Each named turn below is shown by a few rows before and after it. Which turns, in which order, take the first row of each later pair to the second? The first pair is answered.
Veg:
[-28 -13  -2 -25   6   8  -5  -3 -12   4 -13   6   2  13  11  -2  -8   3
  -6  -5  -3   8  -8 -12  -1  15  22   4   0  -4  15] -> [-22   7 -13 -26  14  -1   7  -2 -11  -1 -14 -11   6   1  -3 -15   3  -6
  -7  20  -7  23   0 -10  -8  -5   5   1  -6  10  -6]
[  8   8  -6   6  -2   3  35  13   0   8  -9  -5 -10   1 -17 -10  10  -7
   2   8   2  -3  -1   0  -1   5 -18   0  17   4 -17] -> [  9   3  -6   9 -15   3  16   8  10   2   1  -4 -16  -2 -14   5   9   2
  -6   3  10 -16  -1   7  15  13 -29  -8  19  -3  -1]
[-16   9  -1   4 -13  -9  -6  10 -12  -1  -6 -13   8   4   0   5   3   4
   2 -13 -12  12   4   2 -13 -10   3  -4  -6  14   2] -> [-14   9  -1   5 -17 -11 -13   7  -7  -4  -2 -15   6   1   0  10   4   6
  -1 -13  -9   9   5   4  -7  -8  -3  -7  -7  14   6]
[  2   3  -4   6 -14  -4 -13  -8   9  -7   8  -1  -6  -4   3   3   4   7
  -7   2   3 -11   4   2   7  -3 -13  -6  -3  -2  15] -> [ -3  -8   4   3  -6   4  -2  -2  -3   4  -3  14  -5  10  11  -3  -3   5
   2 -14  -2  -9  -3  -6  -5   5  13   4  -1  -5  14]
vakam:
[ 6  4 -6 10  1  4 15  3 -3 -7 -1 -2  7 -5  3  2  0 -1 -4  6 -3 -1  8  6
 -5  6 -5 -2  5  2 -3] -> [ 4  5 -7  9  2  4 15  4 -2 -7 -2 -3  7 -4  1  2 -1 -1 -3  6 -4  0  7  5
 -6  5 -5 -2  4  2 -4]
[ -4   6  -6  -4   7 -17   5 -11   7  -9   5  -9  -7 -23  -4   7  18   7
  -9  15  20  -2  11  23  18  -3  -7 -12  11  -5  -7] -> [ -8   5 -13  -3   9 -20  11  -9   8  -8   0  -1 -11 -20  -4   8  21   6
  -9  18  19   0   6  18  15  -1  -3 -15  12  -4  -5]
[-19  17  -9   3  39  -8  23   8  -9  -6  -7  -2   4   6  -2   4   5  -6
   0  17  -6  19   8  -3  -6   7  -1 -20 -19  11  -4] -> [ -9  21   5   1  33  -2   8   7  -9  -8   4 -24  17  -2  -3   1  -1  -4
   3   8  -4  19  16   7   2  -3  -9 -14 -28  11  -8]
[  1  -2   6  -6  20   9  -9   6 -13  -7  -4  -3 -11 -13  -8   7 -14 -19
  -2   6  10  13   5   2   1  -1   7 -12 -22   3   6] -> [  6  -5  13  -4  16  12 -13   4 -13  -5   4  -7  -9 -17  -5   8 -12 -18
  -1   2  13   8   9   9   8   1   1  -9 -18   0   5]
molu:
[ -3 -10  -4  15  -7  -2   4  -2   9  10   3  23 -15  -2   9   5  13   2
  -3  10   5 -22  -3  12   8  15  -3   5  19 -11  15] -> [ -6  -7  -7  17 -12  -3  -3  -3  14   4   3  21 -14  -1   5   7  11   5
  -5  11   6 -23  -3  10   9  10  -7   2  12 -10  21]
[  2   7  16  -1   5   2 -15   0  -2  -1   4  14  -2   0   6  -5 -21   2
   4 -19   1   4  -9  -8  -6  -8  17  -8  -6  -7  15] -> [  3  13  12  -4   6  -3 -21   0   2  -5   5   7  -2  -5   1  -2 -22   3
   1 -13   3   7  -8  -8  -3 -12  11 -12 -11  -5  15]
[-15   0  -7   4  -3   1  -9  -5  -7  21  17  -8  -3  13   5  13   2   4
   1  -8 -16 -12   8   0   4   8   2   8   8   2  18] -> [-16   5 -10   4  -4  -2 -15  -7  -4  16  17 -13  -4  11   0  15   0   5
  -2  -6 -14 -12   9   0   6   4  -3   5   3   3  21]
[ -6   6  -9   4   6   0  -7  -2  -1  -9  -8   8  -3   2  -5   1 -10  -1
  -1   1  -8  10  -7  -4  -7  -6   8  -4  -6   2  -2] -> [ -5   7  -9   2   9  -1  -6  -1  -3  -8  -9   6  -3   0  -6   1 -10  -3
  -1   3  -8  12  -7  -2  -6  -5   7  -4  -4   4  -5]
dizen:
[  1  -8   2   5  -9   9 -30 -10  -8  -3  16  -5  11   9  10   8  -6   6
   3 -19   5  -8  -5  13   9 -11  -1   4   0  -3   2] -> [ -3  -7  -6   8 -10   5 -32 -10  -3  -8  13   2   6  12   9  14  -6   9
  -2 -15   6 -10  -9   7   8 -10  -1  -3  -2  -4  11]
[ -9 -10   8 -11  -8   8 -16   3   5  -8   0   2   6   9   2  11 -14   7
   0 -17   5 -13  -6  -2  11   7  11   0  -8  -6  18] -> [ -4 -11  15 -11  -7  12 -13   4   1  -4   2  -4  10   9   5   4 -13   5
   4 -20   3 -13  -2   1  10   7  12   6  -6  -6  11]
[ 13  -8  20   0  -1  10  -4  -1  -7   5  14 -20  11  -8   5  -4   2  -5
   8  -9  -2  -2   8  16  10   4  -8   5   9  -6 -11] -> [ -3  -4 -11   3  -4  -8 -15  -3  11 -13   4   0 -10  -5  -6  21  -1   4
  -8   7   4  -5  -4   0  11   8 -13 -19   3  -3  16]
[ -3  -5   7  -7  -5  12   0   0  -6  -4  -7   2  17  10  10  -8  -8   8
   7 -21  -7   2   3   3  -7  -5  20  18  -9  -4  -2] -> [ -4   4   1 -21   3   3 -16  -2  -2 -15   1 -18   9  -9  -2  12 -13   9
  -6 -12   5   8   3  13  11  -6   0   2 -11  -1  -5]
Then:
(2 to 3 turns a pair)
[ -4 -12 -17 -15 -11  -6   0   9  -7   7   1   5  -9  14  24   5 -18  22
  -3  14  -4  -4  13 -13   3   5   0  -4  -3   4  10] -> [  6  -7  -7 -17  -8  -1   8  10 -13  12   7 -13   2   6  21 -10 -14  13
   3  16  -7   3  23  -3   2  -5  -8   5  -2   8 -11] -> dizen then Veg
[-25 -14   7  21  12   4  15  -3 -30  15 -28  22   3  12  -8 -11 -22  -7
  -9 -24   6  -5 -18 -14  -8   5   5  12  -9  -9  14] -> [-21  -5  12  21   0   5 -10  -6 -22   1 -23   1  13   7 -16  -9 -32   0
 -11 -29  11  -5 -11 -12  -1 -10  -6  13 -30  -8  23] -> molu then vakam
[ 18   5   9 -16  14 -15   6   0 -12   7  -5  -3   4  -3   9 -16  -8 -16
   5 -15   2   1  12  13   4   0  -1   6 -16  -2 -16] -> [  6   1  -2 -18  11 -22 -11  -2  -3  -2  -9  11  -8   3   7   5 -17  -5
  -4 -19  10  -5   0   5  10   9   3  -7 -21  -8   8] -> dizen then vakam then Veg
[ -1   2   0  17  -5   5  -5   7  -2  -4  -8   8   7   9  -9 -17  -3   5
  -1  -2  -9   4   4 -20  -6  -9  14   4 -13   1   7] -> [  7  10   3  12  -2   4  -4   6  -3  -4   1 -12  11  -5 -14 -20   1  -1
  -3   7  -7   9  12  -8   1 -16  -2   2 -11   5  -9] -> Veg then dizen then molu
[  9  -5  -3   2  23  -4  19  -5 -20  17   1   4 -12  -8  11 -13   3 -13
 -11  -3   5  -4  -5  10 -24   2  14  -5  -4   8  -3] -> [ 14  -5  -5   9  10  -6   7 -12  -8  12  17  -1 -16 -18  14  -2  11  -8
 -18   4  11 -16   0  20  -8   4  -8 -13   4   4   4] -> Veg then molu then Veg
[  7  -2   6   9 -15   5  -4   0   9   4  11  11 -12  12   8  10  -2   0
   1  -5   1 -13  -4   2  -7   4   3  -2   7  -9  12] -> [  7   2   5   1 -12   1 -12  -1   9   1  16   0 -14   2   3  18  -5  -1
  -4  -1   6 -10  -2   9   2   3  -7  -9   8  -8   8] -> dizen then dizen
[ -9  -1   2   9   1  -6   9  -4   6  -2 -23   8   2  27  -2 -14  -7  10
   5   1   0  13 -16 -12 -14 -10  34   9 -16   6   7] -> [  3  12  10   9  -9  -5 -11  -9  13 -12  -6 -26  15   9 -11 -14  -7  12
   3   4   5  13  -2   3   3 -28   7  10 -27  10   1] -> vakam then Veg
[-13   8 -15  -7  17 -16   4 -14 -14  -9   2  16 -21  -4   1  18 -11   5
  18   9   5  22   5 -27  -9  -6   9 -17 -20  16  16] -> [  2   4  14  -7  18   3  10 -11 -30   6  10  -6   1  -6   9  -7  -9  -3
  33  -6  -1  26  18 -13 -12 -14  14   7 -19  16  -8] -> molu then dizen then vakam
[ -2   4  -7  15 -14  -1 -11  -1  17  -8  -3  15   0   1   6   1  14   4
  -2  -7   2   3   8  -7  -6   6  -4   9  -4   1   9] -> [  6   0  12   3  -3   9 -12   3   2   2   3   0   8  -4   9  -4   8  -1
   5 -22   5   8  11   5  -1   9   1  19  -2   0  -9] -> molu then Veg then dizen
